[-2.35  0.16  3.55  2.68  2.58  0.56  2.94  4.43  5.36 -1.04 -0.92  3.99
  2.22  1.32 -2.35 -0.96  4.30  0.46 -1.70  2.88  3.77 -6.15 -6.48  1.07
 -2.10 -0.36 -1.16  2.30 -3.31 -5.18  3.17  3.59  5.47  4.08 -8.01 -4.18
 -1.46 -3.33 -0.98  2.75 -0.30 -0.53  0.03  6.29  2.27  1.53 -3.83  0.36
 -1.12 -2.60 -3.76  0.09 -1.78 -0.71 -0.76  0.57 -1.46 -1.11] : Z_523
[ 0.03  0.97  0.88 -0.31 -0.46  0.49  0.35  2.88 -0.74 -2.88  0.58  0.17
  1.89 -3.31  0.37  0.58  1.89  1.15 -0.41  0.35  0.17  0.42 -2.21  2.41
  0.18 -2.98  0.07  0.92 -2.28 -1.60 -1.88  0.71 -0.17 -0.97 -1.20 -1.56
 -0.65 -2.49 -2.20 -1.93  0.85  3.61 -0.50  2.19  0.88 -0.81  0.49 -1.23
  1.49  3.52  0.01 -1.61 -1.23 -1.55  2.55  2.28  0.33 -2.37] : Z_579
[ 0.16 -0.82  5.81  0.08 -0.89  0.81  0.67  2.05  0.77 -2.93  1.32  1.05
  0.39  1.82  1.14  0.45  1.31 -0.13 -1.33  0.93  0.11 -0.85 -5.31 -0.09
 -0.50 -0.71  0.12  0.37 -3.89 -3.16 -1.42  2.57  0.57  0.31 -1.56 -2.13
 -1.56 -2.79 -2.90 -1.35  1.37  2.97 -1.23  1.88  0.73  1.95  0.12 -1.57
  1.06  0.36 -1.05 -2.68 -1.35 -1.20  1.93  0.61 -0.55 -0.66] : Z_455
[ 1.70  2.58  2.73  3.98 -1.03  5.10 -0.50  4.30  0.16 -0.82  5.78  0.30
  3.01  2.73 -5.64 -0.89  0.10 -0.47  0.87  0.59  2.49  0.98 -4.80 -0.45
  3.56 -2.47  3.83  2.15 -2.19 -1.04 -0.97  2.33 -0.10 -0.39 -1.42  0.89
 -1.32 -1.85 -3.08 -1.08  4.34  0.37 -1.57  3.00 -0.37  7.20  1.64 -2.50
  0.68 -2.24  0.43 -3.49  0.59  2.18  0.98 -1.03  1.32  2.90] : Z_277
[-1.67  0.53  3.64 -0.16 -0.02  1.43 -1.42  5.79  3.53 -2.24 -2.46  0.74
  1.48 -3.25  0.94 -1.14  2.43  1.25  0.49  3.75  1.47 -4.19  2.31  5.30
 -0.07 -3.72 -0.76  2.03 -3.03  0.81 -2.07  3.10  0.88  4.19 -4.46 -4.14
  0.42 -3.82  0.20  3.75  1.18 -0.95 -0.10  7.02 -0.08 -1.82 -1.01 -1.38
 -1.03 -0.69 -0.60 -1.92  2.14 -1.60  1.13  2.98 -0.58 -4.05] : Z_489
[-1.26  3.84 -0.54  5.83 -1.08  5.14  0.87  5.73  7.94 -0.79  1.55 -2.57
 -0.42  2.11  0.13 -0.83  4.60  4.42  0.59  0.55  4.71  1.53 -5.04 -3.39
  1.93  0.85 -1.18  5.13 -1.61 -4.26  5.60 -2.46 -1.54 -1.55 -1.94  0.59
 -1.44 -2.47 -0.54  1.01  0.75  4.72 -0.75  2.45 -0.15  7.12  0.13 -3.00
  3.60 -2.23  1.36 -3.07 -1.75  0.73 -0.26 -0.63  1.17 -2.29] : Z_69
then: [ 0.85  3.61 -0.50  2.19]  [0.88]
then: [ 0.16 -0.82  5.78]  [0.30]

[-0.07  6.56 -2.67 -0.30 -2.78  4.93]  Z_523
[-5.18 -3.40  1.53  2.82 -1.88 -4.37]  Z_779
[-0.83 -7.61  0.82 -4.59 -4.29 -2.30]  Z_69
[-0.73  1.45 -7.16 -3.50  3.19  0.02]  Z_226
[ 0.82 -7.61 -0.83 -8.86  3.22  1.92]  Z_184
[-7.61 -0.83  0.82 -1.52 -0.43  3.01]  Z_254
then: [-2.67 -0.30 -2.78]  [4.93]
then: [-7.61 -0.83  0.82]  [-1.52]
then: [-8.86  3.22]  [1.92]
then: [ 2.82 -1.88]  [-4.37]
then: [ 0.82 -7.61 -0.83]  [-8.86]

